Each path is a new rotation, seen through one point. The rows after it are directions, each followed by how far the rotation turns it, in degrees a step (0 if it stays put).
Each turn is a multiple of 5 degrees from 10 to 175, or 0.
Each row of a path follows its step; steps can be skipped.

step 0: [ 12   0  -8  14   3 -11  -3  21 -17  -6  -1  17 -20  -2   5  15   3   8
  -6 -31  17 -13   7  14  -2 -23  15 -11 -23   0  -5  16 -14  -4  -9   3
  14  -1   6   2  17 -15]
step 2: [  7 -26 -13  -9  -9   4   3 -15  -8  19  -6  14  -2   2  11  -1 -13  -7
   1  -8  -7  -5  -3  18 -23 -13  -4   1  16  12   7   5 -22 -14  -6 -19
  -7 -19 -16  26 -13   7]
step 4: [ 15   0 -18 -19 -11 -12  41   0  -6  -5   3 -11 -19  -7 -10 -12  11  27
  -6   1   6  -2   5  10   0  -1   3  -7 -20   6  -3 -20  -3 -22   7   9
 -11   6  -8   7   8  -2]
step 5: [  8 -16 -14 -23 -28 -37   6  -6 -18  14   0  -2   3 -22  10   5   6   3
   7   3  -5   9  15  12  10  -4  -4   1  -2   6  12   0 -19   2  10  -4
  -6  20  -3  11 -10  -6]
step 6: [ -1  -1 -25   0  -5 -28  -5 -14   0  16   7 -12  21  -9  19  -4  10 -11
   0 -13   3  -4  -9  -1 -25  20  -1   2  -8   3   9   9  -4  11 -14  -8
 -26  22  -9   4  15  -8]
step 7: [ -1  -3  -9  16  -9 -25   4 -23  17   5  16  -8 -14  -2  -1 -10   4  18
  13   3  13  -5 -10  -1 -14   7   9 -24 -25  -5  -2  12  10  -5 -11  -1
 -15 -12   3  26  18   1]
step 8: [ 10   6  -5  -3  -4 -35 -17   6  -4   4 -10   9 -18  -4   4  16   2  29
   9  -4  11   2  -8   8  22  -8  11 -15  -9 -25   8  10 -14   0   6 -12
   7   1   0  13  26   1]
step 9: [ 17 -10  -1  -3  18  -3  -6  -8   3   9 -13   3  -6   4  28  16  12   9
 -16  -4   9  -2 -11  20  -5  -1   5   9   3 -19   3  -8 -19  -7 -19 -20
  -9  31  14   7  17  -7]
step 10: [ 17 -15   8  11   4  -6 -10 -13  19   5   7  14 -21   5  21  -1  12  -3
 -14  -5  -6  -3   8  19 -28  10 -15   3   4  13  -1  12 -12  -9  -2 -11
  -1 -12   7  34   3  -9]
step 11: [ 25  13 -19 -13   2  -8 -11  10  15 -12   1  12 -10   4   7   4  -2   3
   2  -5   3  -5  -6   3 -20  -6  -5   5  -1   3  -7  12 -13 -17  26 -10
   6 -25 -27   8  30 -14]
Directions:
[  0  -2   1  -3   2   6   6  -9   4   3   2  -5   0  -2   2   2   0  -2
   6   3   1  -2  -4  -1  -1  -1   6  -5   0   4 -12  -5  -2  -7  -4  -6
   2   3   2  -2   1   1] -> 140
[ -1  -5   5   1   5   5  -4   4  -1   0  -6   6  -1   9   4   2   1  -2
  -2  -1  -4   2   0   3   3  -1   3 -11   1   0   0  -3  -3  -2  -1  -1
  -8  -5   1   3   7   5] -> 45
[ 2  0  2 -7 -5  2  1  0 -3 -2  2 -4  1  2  5  4  7  6  0 -5  7  4 -7  1
  6 -7 -2  0 -2 -3 -5 -1  1  2  5  8  0 -6  3 -2  0  0] -> 95
[ 4  4  2  1  2 -6  4  6  3  4 -1  4 -1  8 -6  1 -4  2 -1  1  5 -5 -1 -3
  8  0 10  5 -7  3 -1  1 -2 -4  5  0 -3  2  2  0 -3 -1] -> 90
[ 3  7  6  1  0 -1  0 -4 -1  3 -2  3  2 -4 10 -2 -3  6  7  0 -1  3  6 -2
  4  5 -1 -1 -6 -6 -3  4  6  4 -2 -4 -7  2  2 -1  1  1] -> 35

step 1: [ -2  -5 -11  22 -16 -18   0 -11  -3   4   3  17   4   7 -11  -5   6   4
  24  -2  14 -21  -7   7  -2   9  -1   7 -11  -7  -7   2  17   1   0   4
  27  21 -25  21  10 -13]
step 2: [-15 -16  12  11  23   0 -12  -7   8  -2   0  17   5   0  -7  -1   3  18
  -8 -14   0   3  -3 -14 -18  -5   1  -4   6 -15 -10  -7  27   9  34  -5
  13   1 -15   5  22 -12]
step 3: [ -6  -4  11  -1 -15   5   3   5  16  -9  -8  -9  -7  -1 -19 -15 -12  18
 -18  -5  12  -7  -3  15  -2 -23 -22   3   8 -17 -15  -5   5  12  20  -1
  -2  -8 -10  32 -14 -13]
step 4: [-18   3   5  -7   0  -8   7  -4 -18  -8   5   9  -6  15  -3   5  -8   0
   7  -8  27 -10  12  15   0  -4  -2 -16  -7 -16   4   5   1  -1   8 -25
   5  26 -30  15 -20 -17]
step 5: [ -4  -8   9  20  16  -8 -20   1   1  -3   3  19   6   9  12  -5  -1  -3
  -1 -25  34  11  -6  -3   2 -21 -12  -5   0   1  -3  17  17  -4  18  -6
 -10  -6 -17 -16  -9  -5]
step 6: [ -1   9  11   9 -18   0   2   0  11   3  21  -6  27   3  -1  -3 -14   5
  -7 -29   1 -24 -18   8   4 -21  -7  13   8  13 -14  14   7  12   2   7
  -5   3 -22  14  -9  -3]
step 7: [-20 -14   7  -4   7   6  14  -9 -20 -16  17 -21   8  -7  -3  12  -7 -10
  12 -21   3 -18   6 -27   0 -18   4  -7   3 -17   9  -4   3   5   4  -2
  -8   7 -34  11   3  -2]
step 9: [  4  -4  14   4 -22   3   1   3   0  -7  17   5  17  12  -6 -16  -2   2
  -8  -5 -14 -20  20 -12  -8   4  -9 -16  19  17  -6  29   6   0   2  -3
  19  21 -13   1 -10 -18]
step 10: [-11  -6   5  16  17  29   1 -13   0 -16   7  -9   2  13  -6 -13 -10   1
  -9   2  -4 -17  -1 -35  -2  -9 -14 -17   4  -9  21   8  18   0   5  -9
  -7  -1  -4  -5 -24   3]
step 11: [ 30  -5  -2  22  -1  19  -3 -11  -3   2 -11 -27  -3  21   0  -6 -31  11
   3  -3   9  -6  -1  10  20  -6 -10   0   5  -4  13  24  -7   6  -4 -13
   0  -4 -12   9   1   1]
Directions:
[  1   0  -2   8   4  -4  -4   0   4   1  10   5   5  -3 -10  -4   4  -1
   2   5  -1   0   3   1   1   1  -1   0  -5   1  -5   4   2  -3  -2   0
  -5   7   1  -7  -2  -1] -> 90
[ 2 -3 -1 -2 -3  2  3  1 -2 -1  4 -4  4 -7 -4  2 11  2  0 -3  3 -2  1 -4
  3  1  0  6 -2  2  3 -3 -2 -1  3 12  8  0 -5 -2  7  1] -> 55
[  1   2  -7   5   0   1  -5  -5   6  -8  -1  -4  -5   0   1  -4   3  -3
  -4  -3   1   5  -1   1  -2  -3  -3  -5  -7   5  -4  -1  -1  -4  -4   5
   0 -10  -2   6  -1   1] -> 140
[-12  10  -6  -7  -5  -4   2  -3   0   0   0  -3   2   1   1   0   3  -2
   2   5   0  -6  -1  -5   3   2  -1  -6  -3   2  -2   3   4   3  -4   0
   2   3  -1   3   1  -6] -> 130

step 0: [ -4  -2  -1  21 -27 -15  -3 -11   0  18  -3   6  -7   7 -18  -1   1 -16
  11  -9   3  -6  -1  -7   5 -10 -16  32   1  13 -22   6  -5 -13  -3 -21
  -5  17  -8   5 -19   8]
step 1: [-16   6  -6  -5  17   9  -4  -3  -3  27  13  -3  20 -20  12 -15   7   5
   1   8  19 -16  -5   8   5   8  20  10  16  -3 -19   7  -7  17  21 -13
 -11   4   2  13  13  13]
step 2: [ 10  -5   1 -16   4 -18  -5   1  -2  17  -2 -18  -5  12   1  12  21  15
 -11   9   0  10 -29  -2   9 -12  13   6  22  -5  11 -10  -5  -9  -6  30
 -15 -20 -11  -6   5  -7]
step 3: [ -5 -12  16  -5  -5 -12  13   2 -18  -5   9 -27  19  -9 -15  -1   5  -9
  -1  10  12  -5  26 -10  10 -22 -13 -15 -21   3   5 -15   7   8  -8   9
  16   1  -9 -17  -1  -8]
step 4: [ -1  13  11  -2 -12   7  -1   3 -13 -17  20   2 -17  -1  12  -6   4 -19
 -15  -6  -6   3  23 -20  -7  -2  -4  22  12  -5   7   1 -26  11  -2  -1
   4   4  20  22 -23  -2]
step 6: [  4 -16  -2   2  -2   6  24  -9  16 -13  -3 -15 -14 -18  -5  17   6   9
  -2  -2   4  -3 -22 -10 -15  24  -9  -3   4  27   2  16  10 -10   6  25
  -8  13  -9  -7  -4  -9]
step 8: [  4   6   3 -11  -1 -13 -23  -6 -22  13 -18  13  24  13   6  -1 -19 -12
 -15  -2 -16   5  11   3 -10  18  10  32   1   6  -6  -1   2   4  17  14
   0  17  -1   7  -2   6]
step 9: [ -5   7  13  15  12 -20  -5   2  -6   3  12  17  -9   7 -17   0 -12   6
   6  19  -6 -12 -11  -8  12  20  23 -18   3  -8 -10  14  -7  17   4   2
   5 -19 -26   2  11 -20]
step 10: [-13 -14   4  24  -4 -12   4  29   0 -14   9  -7  -6  -2  11  -5   3   0
  -2  19   2   5  -7   5  -3 -25  -9   8  26  26   2  11  16 -12 -10  -4
   7  -5 -21 -10  -8  13]
step 11: [ -1   5   1   5  18   2   9 -23  -9   0 -11 -10  20 -17 -17  10   6 -14
   8   4  12   6  12  -4  -5 -20 -11  -1  15 -25   6  13  -3  -3   0 -16
  -4  -4   5  16 -16  32]
Directions:
[  6   6   5  -7   2   3  -4   1  -5   3   1  -1   0  -6  -3   0  -5   3
  -3   0  -6  -1   5  -1   1   1   4   3  -4  -1   4  -5   0   3  -7   2
  -5   2  -5 -11   1   1] -> 70
[-2 -4  6 -1  0 -5 -1  1  1  0 -4  5 -1  1 -2  3 -3  5  2 -3  1 -6  7  4
  2  3  2  9 -1  2  0  0 -6  7 -1 -2 -4 -1 10  7  4  1] -> 95
[-2  0  0  2 -1 11 -1  2 -1 -4  7 -5  2  2  4 -5 -1  7 -1 -2  3 -7  3  1
 -2 -3  1  9 -2  4  0  4 -5 -2  1 -5  4 -6 -5 -2 -4  0] -> 115

step 0: [ -4  -3  -8 -21  -8  -9   4 -21   6  -4 -13  -4   4   2  -9 -16  -7  -6
  20   3  -1 -10 -18 -18 -12  20  32  11   6 -17   7  10  10 -11  -1 -14
 -15  15   8 -27   0  17]
step 2: [  2 -10   3 -12  -5  13  -1  -1  -5  -1  -2   6   3 -15  -1  10 -14   3
 -16 -19   5 -24  18 -11  -7  -2  20  15  -6  -8  -3   8  -4 -19  25  32
 -20  27  -1   2  18  -5]
step 3: [-11 -18  -5 -12  -2   7  -4  11   6   0 -32  15  14 -14  23  12 -17 -20
  -5  10   5  -9 -13  -7  -2   4   4  -1 -11   6  18 -14 -20 -23  -3  -7
   6 -18 -20  -7   8   6]
step 4: [ -9  17  -8  15   1  -5  -6  14   7  16  -2   6   9  -9   6  -1 -12  22
   2 -28   4  -3  -2  11   0 -10  -4   5   1   3 -12 -12  12 -21 -13   5
 -11  -4   3 -42  30   3]
step 5: [-19   3 -12  -7   2  14   3 -16   9   7   8  -3  17   5   0  10 -21 -20
   1  15  -3  10   6   8  12  29  10  -8   5 -13  19  12  20 -17  -3   0
 -16  -1   4 -11  19 -27]
step 6: [ -1  15   6 -14 -26   0  -2   7  27   4 -13 -23  19  -2  12   1   0   1
   9  -3  14  -3 -18  -7  -5  19  22  28   5   4  -7   6  15   9  12 -13
   1   2   3 -22   0  12]
step 7: [-14   8  -3  -7  -6  -2  11  12  -1 -26   7  28  12 -11   2 -13 -22  -7
  -4  -7 -23 -11 -16 -20 -13  -3  21  -9  -2  15   5  13   9  14   3  12
  -8  16  19 -14   9 -10]
step 8: [ 15  -5 -26 -19   7   9   3   9  13   2  -3  -1   0   9  -3   2 -19  -2
 -23   5  25 -20  -3  -3 -14   2  30  -1  -6 -12   1  -2 -24 -18   9  10
 -26  15  -2  -5  -4  11]
step 10: [ -5  -8  10  -8 -13  -8   1   9  -6  15  -9   9  16  -5  20   8 -23   4
   7  -6 -12  -8   0  16  -1  -3   2  -8   3 -24  -6   1  12 -27  -8  31
 -17 -11  -9 -17  25  10]
step 11: [-24  14  -6  -9  17  14   1  -3  16  11  -3   6   8  -4  -6  16  -1  -3
  11   3  18  -4 -11   3 -17  26   0   3   1   1  27   5   2 -19 -13 -19
   1 -18  13 -27  18  -4]
Directions:
[ 3 -6  2 -5  5  2  1 -3  4  2 -1 -7 -3 -2 -9 -2  0 -7 -5  0 -1 -4  0  4
 -8  1  5  2  2 -2  2  2  1 -1 -2 -9  1 -4 -8  3  4  0] -> 130
[  8   3   4  -1   2   0  -1   5  -2   0  -4   1   1   2   2  -3   5  -9
   2   0   1  -3   1   9   2   1  -2   8   0   4   2  -5  -6   1   1  -4
   3   1   6 -10  -3  -2] -> 135
[-5  0  4 -4  2  4  5  0  4 -3 -2  1  0  3  1 -2 -5 -5 -9  2 -5  6  2 -2
  2  5 -6 -8 -6  4  4 -3  0  2 -1  0  7 -5  6  2  1 -1] -> 175
[ 2 -6  1  5  3 -1  2  1 -5 -1 -1 -1 -3 -1  7 -3 -8  3 -6  3  6 -6  2  2
  1 -9  2 -1 -3  8  4  0 -5 -3  7  0  0  1 -3  2  2  3] -> 60
[-1  0  1  3 -4 -6 -1  3 -4  8  0  3  2  4 -4 -2  2  3 -4  6 -2  2 -7 -4
 -1  3  2  9 -8  8 -7 -3  1 -1 -1 -4 -1 -4 -2  3  2 -2] -> 130
[  3   1  -3 -12   1 -10   0  -2  -4  -8  -2  -6   4   2  -3   0  -3   3
  -2   4   2  -4   2   0  -4  -3  -1  -2   0   4  -4   0   4   0  -4   3
  -2  -2   3  -1  -8  -3] -> 45
